Each path below is one point turned by a fixed rotation once a step. After each direction that follows a path, write how fast that rotation turns it, in degrees each step (0 if it stays still).
Each turn is a multiple of 5 degrees from 10 to 175, or 0.
Each row of a path follows its step; steps can be skipped.
Path 1:
step 0: [ -2.5  -5.4  10.9 -35.3  -6.4 -46.5 -16.2 -22.0 -27.7  25.6  -8.5  -9.7
  23.6  43.5 -39.8  -6.1 -39.8 -37.2   1.3 -23.3 -44.3 -18.1  10.4 -43.1
 -21.4   7.8  15.0 -16.8  36.5  10.3  16.7  23.1 -15.0 -10.1  -5.8   7.8
 -24.1  23.0  -6.2   5.1 -22.8 -39.5  20.0 -10.5 -16.1  35.8]
step 2: [ 31.2 -44.9 -26.2   3.6   5.4  -9.5  12.0  27.1 -36.6  22.3  -7.7  26.9
  12.0 -27.3  10.8   8.7 -34.4   7.9 -13.4 -18.1   1.2 -64.3  24.8 -21.1
  -1.0  -1.5  41.1 -10.6 -17.2  29.5   2.7  14.7 -39.7 -19.9  26.3   8.3
  23.5   9.1 -10.0 -32.5  32.1   0.5 -18.8  44.5  -8.9  24.6]
step 3: [ 11.1  18.3  -1.5  -9.4  19.3  31.2  10.0  -8.3  14.5  51.6 -27.4 -25.3
  15.0 -25.3   8.1  21.4 -22.9 -23.4  -4.5 -21.3  11.1  11.0  29.3   0.3
  12.5  -0.9 -41.8  -1.6  34.4  -4.7  27.5  24.3   6.2  33.0  -7.6  -6.4
  63.1   0.6   5.8 -54.3 -23.9  -5.2  13.6 -23.7 -34.7 -39.6]
step 4: [ 27.6   7.1 -21.4  26.8 -42.0 -56.7  20.8 -12.6   2.3 -20.9  -2.6  65.0
  13.3  13.7  30.7   4.3  -7.3   4.2  -6.6 -20.0  19.3  35.0  36.0 -23.5
  19.3 -10.8  17.8  -6.9  22.7  25.2 -13.8  14.6   8.5 -24.0 -21.6 -19.8
  -3.6  18.1  -1.4  -5.4 -39.9   7.7  -0.5  -3.8 -50.0  35.0]
step 6: [ 35.7 -39.6  11.6  24.2  32.7   8.0 -12.4 -39.3 -37.3   1.1 -18.8  20.9
  30.4   0.3  -9.4   5.5  28.5  14.1   0.6 -21.1  36.6 -39.8   1.6  -4.3
  18.2  35.1 -13.4 -27.7   1.8 -23.1 -35.5  10.2   4.2 -11.3  26.8  -6.8
 -24.8  45.7  -5.0   7.1   7.6  35.8  -6.2 -23.7 -52.0 -16.4]
step 7: [ 73.9 -24.7 -28.0 -31.8   3.9 -45.2   5.7 -25.2 -28.5  35.8  28.0 -21.8
 -19.1  12.2   9.5  -0.4 -32.8  -2.9 -30.2 -25.0 -19.0  -5.9  34.3  11.9
  -3.3  34.2  -1.0   6.1 -19.4  23.9  21.8 -35.8 -21.9  -2.7   0.1  -7.9
  31.4 -21.2 -16.7 -17.5  25.2 -22.3  20.2   2.4  -2.2 -25.5]
step 9: [ -6.8  19.7   7.5  25.5 -19.1 -47.4 -10.7 -18.7 -51.9  56.7   7.4  10.9
  16.9  16.4  36.5 -15.7 -10.9   2.3  -4.1  18.9  16.4  19.6   4.0  -6.9
  13.8   5.2   0.9 -51.8  32.2  49.0 -20.7  12.5 -16.3   2.6  -3.9  17.7
   8.3  16.3  10.1   1.6  -8.6 -11.6  34.2  57.5  -1.5  23.7]
step 11: [ 32.3  -6.8  14.6  -3.7 -18.2   8.5  -0.5 -17.0 -17.8  45.9 -23.3  27.0
 -27.4 -14.0  -1.6  43.8  -5.3 -24.0 -12.4 -58.9   9.7 -27.0   6.8  40.1
  15.2  43.2  30.1 -41.4  10.8   7.5  18.4  -1.3  -6.7 -13.7 -14.0  24.9
 -24.8  25.8 -13.1 -31.6 -20.8  35.0 -16.2  -7.4 -20.4  25.5]
step 12: [ -5.1 -34.2 -19.0 -43.3  -1.2 -18.3  15.7  30.5 -24.5   3.7  47.5   3.5
  40.9  19.2 -22.4   8.0 -31.6  27.8  -9.1 -35.0 -30.5   1.8  36.5 -21.4
  16.5  16.6  -1.0  11.9  37.0 -13.0  23.8  12.3 -21.8  27.3 -30.9 -15.8
  11.7  16.5  -2.7 -18.5 -15.7 -32.5  15.4  -5.3 -39.9 -39.3]
step 13: [-12.3   5.8 -26.8  10.8 -19.9 -12.0  40.4 -10.7 -29.1   7.3  -6.2  40.1
  -3.7 -32.3   9.7  -9.7  46.6 -44.1 -22.8  -5.9  46.1  11.6  52.6 -13.8
 -10.9  -1.2  -7.4  -6.3  47.7   6.4  -5.3  27.7 -12.1  -4.7  44.7 -21.4
 -15.7   3.5 -17.8 -35.9  36.7  17.4  20.8 -15.3  -2.2  -3.0]
step 15: [ 27.4  -4.1  12.3  13.2  37.8 -10.9  37.7 -26.7   5.0  -9.1 -20.4 -31.3
   6.8  -1.4   2.7  14.5  10.2 -31.5  -9.8 -17.7  -8.4  25.1  33.7 -13.9
  14.3  37.3 -63.1  -1.7   0.2  19.1 -35.3  11.1   4.2 -25.7 -15.3  34.6
  45.4  28.7 -39.6 -23.2 -14.9  30.0 -18.9 -23.8 -26.7   2.6]
[ -7.8  -3.7  -4.1  -2.0   6.4  -5.4   2.5  -6.2  -3.9 -10.2  -1.0  -8.0
   0.6   1.9   3.4   0.3 -11.2  16.7 -10.9  -8.2 -16.4   4.9  12.8   0.9
 -10.9 -11.8   3.7  -2.1  -7.5   4.6  -3.2  -6.4  -5.0   3.1  -0.2  -4.3
   1.9  13.2   0.3  -2.8  -2.8   9.6   3.4  10.5   8.6   0.3]  145
[ 10.3  -9.0   2.4  -1.6  -4.5   7.2   9.9   4.4   0.8   1.7  -2.2  -1.7
   7.0   0.0  -2.1 -13.6   2.6   3.1  -1.6   7.7   1.0  12.2   4.9  -0.9
 -12.7   8.7  -5.6  -6.7 -16.1   9.0   1.1  -3.1  -2.2   9.3  11.5  -1.1
  -5.7  -7.2  -5.6  11.5 -11.5   7.0   5.7  -9.6  -8.5   1.7]  40
[ -1.4  -1.3   8.3  -1.3  -1.2   5.7   4.2   1.4  -5.4   2.6  -3.9  -9.0
  -8.5  19.9   6.2  -4.8  -5.6   1.2  -5.1  -6.0  -2.6 -11.7   4.9   7.3
  -5.5   5.9  -6.0   2.2   5.0  -2.6 -16.3   7.9  -0.8  -5.8  -8.7   0.0
 -14.0  -3.8   3.4   8.8  -5.1  -0.5 -18.4  -6.0  -0.2   4.2]  70
[ -4.7  12.2   7.5  -8.5   1.9   5.7  -1.9  -4.4  -2.1  -0.8 -13.0 -14.3
  -0.8  -3.6  -5.3   9.8   2.2 -11.3  -0.4  -4.4   0.6  -4.5   0.5 -12.1
  -8.6  -4.3  -2.1   2.8   4.3   4.7   9.7   2.6  -0.4   7.5  17.5 -11.4
  -7.0   2.3  -2.1  -6.8   4.9   3.5  -4.2 -13.1   6.4   9.7]  140
[  4.0  10.3  -3.4  -8.9   5.9 -10.5  -8.8  15.7  -2.9   9.8  -2.3  -7.9
 -19.7   0.2   2.0  -5.0 -11.7   7.3   2.7   2.9   7.3  -4.5   0.6  -7.0
  -1.1  -7.0  -5.2  -3.2   3.2  -5.7   7.5  -7.5 -10.7   4.7  -3.4  10.0
  -4.9  -3.8   2.5   5.1  -3.4   3.1  13.3  -3.6  -2.8  -4.5]  160
[ -7.2   1.2   3.4 -13.9  12.9  16.3  -4.4  -9.9   1.0  -8.3  -1.9  -6.8
   0.9  -8.2  -9.3  -9.7  -6.5   6.8  -1.1  11.2   5.9  13.8   9.3   2.9
   5.8   6.1   0.1  16.1   7.4  -6.9  -3.7   5.4  -4.3  -1.4  -5.6   4.7
   5.6  -2.1   0.0  -4.9  -1.3  -1.4  -0.1  -5.6  -4.6  -5.0]  155
